B =
  9   -5   27   41
-14    8   -4    4
 17   -7  -20    4
  3    0  -12   -9
 -1    0  -14   -6
 10  -13   -4   14
 -4   10    3  -19
  0    6    6  -13
B[-8, -4] => 9
B[:, -1] => [41, 4, 4, -9, -6, 14, -19, -13]
B[2, -3] => -7
B[-7, 2] => -4
B[-1, 1] => 6
B[1, 3] => 4
B[-4, 0] => -1
B[1, -3] => 8
B[-8, 2] => 27
B[-8, -1] => 41
B[:, 2] => [27, -4, -20, -12, -14, -4, 3, 6]
B[-6, 0] => 17
B[2, 2] => -20

m =
[[135 156 189 176 181 142 203 170 158  87]
 [202 164 190 189 175 168 179 202 136 160]
 [183 177 189 214 191 179 179 147 116 222]
 [234 197 112 151 124 213 174 168 157 244]
 [105 179 159 182 179 159 213  91 153 148]
 [192 159 224 222 209 165 157 190 121 202]
 [123 143 192 149 177 128 179 197 201  49]]
m[-7][0] = 135
m[-4][-4] = 174
m[-2][-8] = 224
m[2][-1] = 222
m[-6][4] = 175
m[5][-10] = 192
m[-4] = [234, 197, 112, 151, 124, 213, 174, 168, 157, 244]
m[5][-3] = 190
m[:, 1] = [156, 164, 177, 197, 179, 159, 143]
m[2] = [183, 177, 189, 214, 191, 179, 179, 147, 116, 222]
m[-1][3] = 149
m[4][-1] = 148
m[-7][-6] = 181
m[-2][9] = 202
m[-7][-5] = 142
m[:, -7] = [176, 189, 214, 151, 182, 222, 149]
m[-4][5] = 213
m[0][2] = 189
m[5][1] = 159
m[-7][-3] = 170
m[:, 9] = [87, 160, 222, 244, 148, 202, 49]
m[-4][-2] = 157

arr = [[23, -29, 5, -17, 22, 18, -25, 24, -32, 12, -5], [10, 5, -13, 6, -35, -30, 28, -21, 14, 17, 21], [23, -21, 0, 30, 3, 17, -22, -14, -5, 3, 15], [-30, -8, -8, -10, -12, 7, 18, -10, 6, -7, 13], [-16, 3, -20, 8, -9, 1, 19, -1, -6, 9, -12], [20, 20, -9, 25, 25, 31, -16, 10, -22, -24, 7], [30, -37, -22, 32, -26, -36, -15, -22, 2, 32, 15], [27, -32, 7, 18, 6, -29, -7, -16, 18, -6, 12], [-3, -16, -4, -24, -10, -31, -4, -9, 15, 19, -34], [-18, 38, 24, -27, -8, -5, 13, 7, 25, 1, 2], [29, -27, 25, 16, 21, 18, -23, 26, -40, 9, 16]]
Rows and columns are counted from 0.
(0, 0) = 23
(6, 2) = -22
(9, 10) = 2
(0, 7) = 24
(1, 3) = 6
(7, 4) = 6
(8, 8) = 15
(1, 6) = 28
(3, 5) = 7
(5, 9) = -24
(10, 4) = 21
(2, 10) = 15
(1, 4) = -35
(9, 0) = -18
(5, 8) = -22
(1, 8) = 14
(8, 4) = -10
(4, 6) = 19
(5, 10) = 7
(9, 4) = -8
(6, 3) = 32
(10, 0) = 29
(8, 0) = -3
(5, 5) = 31
(4, 9) = 9
(1, 5) = -30
(6, 8) = 2
(7, 6) = -7
(9, 2) = 24
(10, 5) = 18
(3, 9) = -7
(8, 6) = -4
(2, 0) = 23
(1, 1) = 5
(9, 7) = 7
(2, 3) = 30

grid =
[[ 22   6  -6  11   5   0   9  -5   8 -13   3  10   9  20]
 [ -2   7  -1 -20 -17  -1   1  -7   2  -2   7   9   0   3]
 [-40   4   4   1  -1  10  -6 -20   2   1  17  12   5   9]
 [ -2   0  -4  -9 -11  -5  -7 -48   2   4   3   7  -1  16]
 [ -5  -4   2  -7  -7  -3  -9  -2 -12   3  -4 -11 -10  -3]
 [ 37   9  -8  12   8  12   6  51  -6 -38  -8  -7   5  16]
 [-13  -9   5  21  12  -1 -14 -17 -11   8   0  -5  -8  25]
 [ 12  -5  -1  -8   2 -16  16  -9  24  27  -7   6   6 -33]
 [ 43   1  -3  53  37  10  12  29  13  -5 -11  11  10  51]
 [  4   0 -10 -19 -11  -4   5 -34   8 -12  -1  -6  15 -44]
 [  8  -8  12  15  16 -16   6  34   1  41  -7   4 -16  18]
 [-20  -3   4  12  11   8  -2 -11  13  17   0   8   4   4]
 [ -3  -4   3  -7  -3  -3  -4  10  -6   9  -6  -9  -9  -9]
 [ 12  -7  -9   4  -3 -13  -7 -31 -28 -31   5 -23   2 -15]]
grid[0, 0] -> 22
grid[-3, 9] -> 17
grid[1, -4] -> 7
grid[1, -12] -> -1
grid[-14] -> [22, 6, -6, 11, 5, 0, 9, -5, 8, -13, 3, 10, 9, 20]
grid[-2, -9] -> -3
grid[:, 7] -> [-5, -7, -20, -48, -2, 51, -17, -9, 29, -34, 34, -11, 10, -31]
grid[5, -10] -> 8
grid[:, 2] -> [-6, -1, 4, -4, 2, -8, 5, -1, -3, -10, 12, 4, 3, -9]
grid[-1] -> [12, -7, -9, 4, -3, -13, -7, -31, -28, -31, 5, -23, 2, -15]
grid[-1, -1] -> -15
grid[0, 1] -> 6
grid[8, 12] -> 10
grid[3, 4] -> -11
grid[-11] -> [-2, 0, -4, -9, -11, -5, -7, -48, 2, 4, 3, 7, -1, 16]
grid[-11, 8] -> 2
grid[4] -> [-5, -4, 2, -7, -7, -3, -9, -2, -12, 3, -4, -11, -10, -3]
grid[-6, -11] -> 53
grid[-3, 6] -> -2
grid[:, -9] -> [0, -1, 10, -5, -3, 12, -1, -16, 10, -4, -16, 8, -3, -13]
grid[-12, 12] -> 5
grid[6, -12] -> 5
grid[12, 13] -> -9
grid[-12, -1] -> 9
grid[:, 0] -> [22, -2, -40, -2, -5, 37, -13, 12, 43, 4, 8, -20, -3, 12]
grid[-4, 1] -> -8
grid[:, -2] -> [9, 0, 5, -1, -10, 5, -8, 6, 10, 15, -16, 4, -9, 2]
grid[-9] -> [37, 9, -8, 12, 8, 12, 6, 51, -6, -38, -8, -7, 5, 16]
grid[11, -3] -> 8
grid[-12, -6] -> 2
grid[10, 12] -> -16
grid[9, 9] -> -12
grid[-2, -12] -> 3
grid[-8, -5] -> 8
grid[3, -3] -> 7
grid[-7, -1] -> -33
grid[13, 8] -> -28

a = [6 3 4 4 6 5 4 4 5 6 6 2 5 2 6 7]
a[0] = 6
a[5] = 5
a[10] = 6
a[4] = 6
a[7] = 4
a[9] = 6

data =
 -8   43  -10    1   35   40
 26  -29  -13   13   39    2
data[0, 0] = -8
data[0] = [-8, 43, -10, 1, 35, 40]
data[1, 4] = 39
data[:, 4] = [35, 39]
